(in the rows, 128 means zero)
One hidden turn or mirror swaps the rows below in pairs. Which row is each named row swapped with?
The rows were stretched afterwards, more along some directions than others.
pege: [124 119 112 129 119 147 141 125 139 117 144 171 144 130 100 175 153 140]
Lop: [111 134  92 115 123 143 127 119 141  82 117 179 150 133 111 157 145 148]
dev: [ 96  99  94 139 111 129 132 120 144 122 133 169 142 135 113 154 145 136]
mosel: [128 127 121 113 110 157 138 115 143 124 134 180 146 149 110 170 136 140]
Zevab: [136 121 114 111 132 153 157 117 142 126 140 167 114 150 114 118 167 128]
firi: [141 126 106 101 116 158 148 119 134 115 144 185 119 149 108 130 164 130]
gebid: [117  81 107 103 143 154 138 113 129 115 128 150 123 137 104 148 164 152]
Dut: [158 109 132 110 129 149 153 132 137 138 126 142 114 150 121 127 142 138]
Sep: [138 119 104 106 130 137 128 111 125 100 126 163 126 144 118 118 149 138]
fofuv: [139 109 103 108 120 152 138 119 147 116 140 189 137 127  95 136 155 137]
Seko: [101 105 119 119 121 150 141 112 121 110 112 149 150 141 103 139 150 143]
das: [ 98 114 120 123 122 150 143 116 139 124 121 144 159 131 106 143 141 127]
Verup: [113  91 104 130 116 127 124 114 147 121 125 171 143 140 103 154 154 141]
Suz: [127 122 108 112 109 163 143 145 122 109 141 175 128 119 120 151 127 145]
nas: [115 102 123 120 133 150 137 130 140 137 112 153 144 116 105 135 147 151]
vuki: [143 137 114 113 124 155 155 118 143 123 141 181 121 150 111 124 167 130]
til: [141 116 116 117 107 168 143 129 131 103 138 152 120 122 117 131 147 150]
Vume: [119  78 112 131 138 150 141 113 155 122 117 142 134 127  99 145 164 145]
tivut: [122  69 100  97 133 156 134 108 114 110 135 163 121 134  97 153 160 153]
bev: [108 119 103 122 143 143 145 119 120 136 130 153 133 141 121 148 157 138]
mal: [130 114 103 107 140 131 131 119 127 113 120 156 129 141 122 125 142 136]
diro: [112  97 105 138 135 140 128 126 132 123 112 147 154 115  99 149 149 141]
kog: [109 111 124 138 121 157 147 126 142 130 122 160 140 123 111 112 148 139]
nar: [144 116 104 104 112 156 138 112 139 109 149 199 134 134  97 142 157 137]
Gim: [135 116 123 109 106 152 140 109 116 118 143 179 121 160 107 140 145 140]
Sopi: [106 129 102 137 133 139 138 132 117 140 122 145 147 124 123 132 143 125]
sedud: [114 118  92 111 123 132 129 121 136  94 130 194 142 143 100 174 154 142]
bakil: [105  96 106 106 141 152 138 109 124 123 133 153 127 139 109 147 163 145]
kadi: [120 102 124 130 121 153 148 131 135 131 122 158 128 126 110 100 151 138]
tedor: [ 99 101  96 137 110 129 133 119 145 127 133 169 141 139 114 157 141 137]
pek: [127 104  97 101 133 133 129 127 121 114 126 153 123 135 124 125 139 133]
Bov: [150  98 130 112 134 147 153 133 132 141 119 134 111 142 122 116 144 139]
pep: [135  96 110 105 121 161 135 127  94 130 132 176 115 132  99 143 155 157]
Vefu: [104 106 122 119 123 151 144 114 125 112 111 151 151 140 104 136 150 143]
voke: [131 114 119 118 122 156 133 101 129  99 140 156 144 128 103 156 156 148]
viluv: [136  84 110 119 113 154 148 133 125 112 135 172 107 135 107 142 158 163]
Fik: [125 127 106 112 111 163 130 117 139  94 135 158 136 126 113 146 144 147]
miraf: [128 116 131 111 111 152 136 105 115 118 133 173 125 159 105 144 146 150]
luki: [117 129 104 113 115 155 126 116 142  86 123 162 141 132 116 143 144 148]
petel: [141 103 107 118 130 152 155 103 144 113 139 167 114 147 107 126 180 137]
sikek: [133 105 104 110 136 139 135 103 122  94 125 144 127 136 120 124 152 141]
Beka: [120 106 108 114 112 167 143 120 101 112 135 157 132 128 110 140 136 147]

bakil swaps with luki
pep swaps with Suz
viluv swaps with Beka

One hidden turn or mirror swaps the rows below in pairs. Which row is each named row swapped with?
The rows were stretched afterwards, more along some directions than others.
nulov: [135 120 126 113 126 110 141 113 122 124 126 138 126 127 125 125 134]
sol: [129 138 126 119 118 135 128 128 131 128 147 144 126 124 117 121 130]
bape: [115 105 139 119 151 124 132 137 126 133 136 114 134 138 121 120 120]
Lare: [136 129 122 117 123 113 109 136 143  96 136 135 147 145 147 132 129]
Lunab: [163 133 121 137 115 125 120 115 130 122 132 124 109 103 119 120 115]
nolov: [145 122 129 137 126 120 121 139 114 123 122 140 105 118 141 121 129]
Rek: [148 125 128 155 130 137 145 113 141 146 141 117 120 102 118 118 116]
Kat: [125 114 124 142 136 135 117 133 127 129 134 110 124 119 145 134 131]
tivi: [130 140 129 152 122 133 137 116 116 131 110 133 131 164 154 125 153]
Vemud: [114 116 128 143 133 103 125 145 129 120 127 102 115 141 139 132 118]
mafis: [137 129 118 118 121 126 121 130 143 117 149 132 116  95 115 125 112]
Foden: [162 128 123 145 122 129 119 121 133 114 136 138 127 120 139 134 139]
mev: [137 156 121 145 112 129 121 133 128 117 105 115 121 125 137 129 118]
kar: [151 135 140 122 126 138 128 135 131 140 124 128 131 150 125 120 123]
zovan: [132 114 120 145 123 122 131 140 130 116 107 148 133 143 145 114 143]
siz: [129 126 126 119 122 140 122 131 119 118 123 146 130 121 125 109 138]
mov: [112 137 132 139 136 128 118 139 127 118 120 139 117 156 121 114 135]
bivuv: [138 101 138 118 136 119 129 138 124 129 130 115 123 136 120 121 117]
mas: [134 115 116 150 123 132 116 128 138 140 135 133 115 141 142 128 129]
pez: [114 146 124 143 123 123 116 140 114  96 119 132 131 128 149 125 147]
para: [107 112 116 123 138 127 119 130 126 110 134 146 127 143 123 149 133]
nev: [103 120 131 105 130 119 143 139 116 139 132 146 129 133 129 127 142]
Fup: [136 132 139 133 126 130 114 139 110 130 134 134 127 148 127 107 135]
Daf: [137 116 128 105 126 124 123 148 127 129 112 147 118 140 132 134 115]
rero: [151 124 128 117 127 137 140  92 114 143 143 142 129 110 117 117 133]
Kufot: [148 131 116 107 116 132 132 103 138 143 154 144 136  96 124 126 132]
Misa: [123 131 115 143 119 113 119 131 118 102 135 123 126 105 153 127 137]
dedev: [114 134 132 124 126 125 128 137 133 134 116 118 121 123 139 125 124]
leb: [150 131 121 136 124 124  98 147 139 113 121 131 124 117 140 125 121]
mos: [138 122 125 119 130 143 106 126 133 115 140 148 138 112 120 124 116]
Lugot: [145 159 139 149 118 133 130 113 114 134 129 119 123 127 140 112 151]
bigi: [121 141 142 136 125 138 121 128 126 138 137 105 123 162 135 113 130]
legog: [112 117 126 140 143 127 123 136 129 118 133 141 136 121 134 134 135]
Pado: [131 135 127 140 128 129 118 120 117 119 120 106 123 121 151 135 110]
pova: [135 137 142 141 134 135 130 118 118 157 143 111 122 123 144 112 138]
menif: [142 135 136 140 127 153 114 109 131 145 144 113 124 131 134  98 126]
Namar: [143 124 121 109 128 118 120 134 130 107 142 156 150 107 112 129 136]
Peb: [125 136 123 169 119 136 145 125 122 154 119 110 102 139 135 139 127]
Robi: [125 117 125 124 125 114 111 151 142 101 127 139 132 144 136  98 120]
dof: [140 123 132 146 116 145 131 120 120 153 129 117 117 118 140 114 131]

para swaps with Namar
Fup swaps with mov
nev swaps with siz

